Here is a table of points, one per row:
array([  1,  -1,  64, -68, -23, -43, -16,  47,  18,  21,  21,  20,  18,  45, -13, -20,   8,  13, -64, -48,   4,  11,  -3,  -7,  -2,  26,   6, -36,  28, -17, -23, -26])
array([ 36,  19, -48,   0,  11,  15, -19,  -2,  11,  12, -41,  87, -31, -39,  44,  21, -34,  11, -49, -56, -17, -55, -92,  66, -21,  -1, -23, -47, -45,   0,  -9, -33])
array([ -28, -102,   -4,    3,   -4,   53,  -34,  -10,   -4,  -18,   -8,  -48,   12,   28,  -32,   16,  -18,   -6,  -23,  -37,  -10,  -15,  -13,  -21,   -3,    2,    3,   26,  -25,   29,   52,  -41])
array([-34, -54,  -9,  15, -36, -30,  36,  58,  -9, -50,   2,   1,  22, -60,  24,  10,   6,  -6,  60, -40,  46,  39,  61,  27,  24,  10,  31,  -4,  16, -16,  -6, -24])
array([-26,  -4,  10,  38, -46, -21, -28, -18, -36,  10,  54, -13,  69,  15,  53,  13,  17,  -1,  26,   2,  14, -22, -31,  13, -48, -24,  -8,  43,  18, -34,  30,  38])
array([ 48, -34,  -1,  45,  31,  40,  17,   8, -16, -23,   9, -25, -47,  47,  54,  18,  16, -23, -35, -25, -50,  -9,   0, -18,  35, -27,  27, -18,  18,  19, -49,   4])
array([ 48, -24, -47, -56,  21, -37, -39,  12, -42,  20,  46, -38, -27, -48, -15,  31, -23,  14,  18,  42,  30, -45,  30, -55,  -4,  -3,  28,  25,   3, -23, -10, -29])
array([-24,  15,  79,  14,   5,  31,  14, -52,  45,  68,   6,  32,   0,  -6,  33,  36, -27, -61,  -9, -12,  47, -11,  44,   1,   2, -62, -20, -16,  -7,   0, -21, -22])
array([-16,  52,   2,  23, -32,  17,   9, -30, -12,   4,  16,  -3,  22, -29, -57, -58, -26, -61,  13, -70,  27,   3, -23, -49,  14,  42,  52,   0,  11, -15, -10,  32])
array([ -1,  32,  24, -34, -10,  -4,  -5, -21, -10, -15, -65,  37, -24, -19,  60, -40,  27, -16,  47, -11, -15,  57, -29, -86, -22, -28,  18,  52,  -4,  14,  25,  22])
array([-20,  29,  11, -27,  30,  -9,  14, -27,   1, -64,  13,  23,  23, -46, -17, -17,  66, -36, -33,   6, -47,  -2,  57, -10,  -5, -12,   0,  34,  21,  -8,  10, -29])
array([-50,  18, -49, -21,  37, -10,  26, -13,  -6,  10,  16,  -6, -17,  23, -30,  48,  23, -20,  31,   6, -36,  35, -50,   9,  66,  13, -41, -15,  -3,  34,  40, -33])
array([ 33,  -3,  20,  11,  31,  -5,  25,  86,  18,  -7, -20, -15,  34,  16, -12,  16,  -2, -13,  46,   8, -27, -69,  35, -32,  19,  34, -39,  -9, -29, -36,  56,  51])
array([ 40, -12, -23,  28,   9, -45, -46, -49,   7,  45, -96,  20,  10,  38,  -9,  53,  16,  -2,   8,   5, -23,   6,  19,  44,  12,  55,  45,  -6,  23,   0,  -9,   0])
array([  1,  32, -54,  -8, -20,  59, -13, -40,  65, -10,  33,  22, -16,  45,  38,  25, -49,  58,  -3,  23, -59,  24,  11, -10,  -8,  30,  -7,  -3,   4, -39, -42, -29])
array([-25, -23, -42, -10,  35,  15, -20,  41,   1,  27,  10, -30,  71,  -1,  14, -56,  60, -16,  18,  63,  21, -32,   0,   4,  23,   7,   7,  25, -67,   9, -57,  21])
array([ 10, -62,  20,  83,  22, -44,  -4,   1,  -6, -12,  31,  32, -49,  13, -32, -80,  -2,   6,   2,  38,  34,  39,   6,  -9, -19,  -9, -53,  13,  -6, -32,   4, -14])
array([-14,  41,  -6,   5, -24,  -2,  15,  20,  30,   5,  14,  -1, -52,  36, -34, -39,  43,   7,  46,  -5,  12, -15,   9,  29, -58, -48,  45, -38,  10, -18,  24, -18])
array([ 24,  52,  -6,   2,  51,  41, -17, -15,  -3,  -9, -16, -10, -15, -11,   5,  38,  -1,  48,  13, -34,  18, -17, -47,  23, -40,  39, -76, -16,  69,  48, -29, -39])
array([ 35,  18,  20, -42, -67,   1, -21, -26, -51, -16,  11, -18, -26,  30,  -9,  -9, -19, -12, -17,   1,  -8,   9,  41,  79,  59, -32, -57,  11, -24,  10,  -4,  53])
array([-48, -11,  19,  -7, -28,   3, -37,  17,   9,  10,  16, -10, -15, -52, -13,  26, -26,  -8, -23,  59, -41,  30,  15,  12, -32,   1,   0, -68,  23,  44,  16,  79])
array([  29,   16,  -25,   27,   -5,   -9,   42,   25,   40,   25,  -41, -104,   16,  -31,  -18,   10,    4,    8,  -60,   40,   27,   43,   -1,  -12,   -5,    0,  -17,    1,  -19,  -14,   15,   -7])
array([  4, -34,   4, -50,  40,  30,  80, -29, -15, -17,   7,   1,  -4,  17,   8, -20, -38,  52, -20,  48,  34, -16, -20,  47,  -6,  38,  50,   3,  14,   4,  29,  45])
array([-23,  40,  40,  30, -29, -47,  21,  17, -34, -18, -15,  45,  25, -12, -40, -22, -19,  67,   9,  -1,  20,  11, -21, -46,  18, -52,  28,  41, -31,  41, -31,  -2])
These points spread out most along one direction. Take the direction at right angles to it along which they spread out most. Go by this last direction. Where along it does each point below lie, from 0 to 99? The average is 50, and the first point in the table lies past the average. One standard deviation of the points above along it is 16.
array([-48, -11,  19,  -7, -28,   3, -37,  17,   9,  10,  16, -10, -15, -52, -13,  26, -26,  -8, -23,  59, -41,  30,  15,  12, -32,   1,   0, -68,  23,  44,  16,  79]) 44
array([ 33,  -3,  20,  11,  31,  -5,  25,  86,  18,  -7, -20, -15,  34,  16, -12,  16,  -2, -13,  46,   8, -27, -69,  35, -32,  19,  34, -39,  -9, -29, -36,  56,  51]) 25
array([-16,  52,   2,  23, -32,  17,   9, -30, -12,   4,  16,  -3,  22, -29, -57, -58, -26, -61,  13, -70,  27,   3, -23, -49,  14,  42,  52,   0,  11, -15, -10,  32]) 73
array([  4, -34,   4, -50,  40,  30,  80, -29, -15, -17,   7,   1,  -4,  17,   8, -20, -38,  52, -20,  48,  34, -16, -20,  47,  -6,  38,  50,   3,  14,   4,  29,  45]) 35
array([-50,  18, -49, -21,  37, -10,  26, -13,  -6,  10,  16,  -6, -17,  23, -30,  48,  23, -20,  31,   6, -36,  35, -50,   9,  66,  13, -41, -15,  -3,  34,  40, -33]) 41
array([ -1,  32,  24, -34, -10,  -4,  -5, -21, -10, -15, -65,  37, -24, -19,  60, -40,  27, -16,  47, -11, -15,  57, -29, -86, -22, -28,  18,  52,  -4,  14,  25,  22]) 82
array([-24,  15,  79,  14,   5,  31,  14, -52,  45,  68,   6,  32,   0,  -6,  33,  36, -27, -61,  -9, -12,  47, -11,  44,   1,   2, -62, -20, -16,  -7,   0, -21, -22]) 71
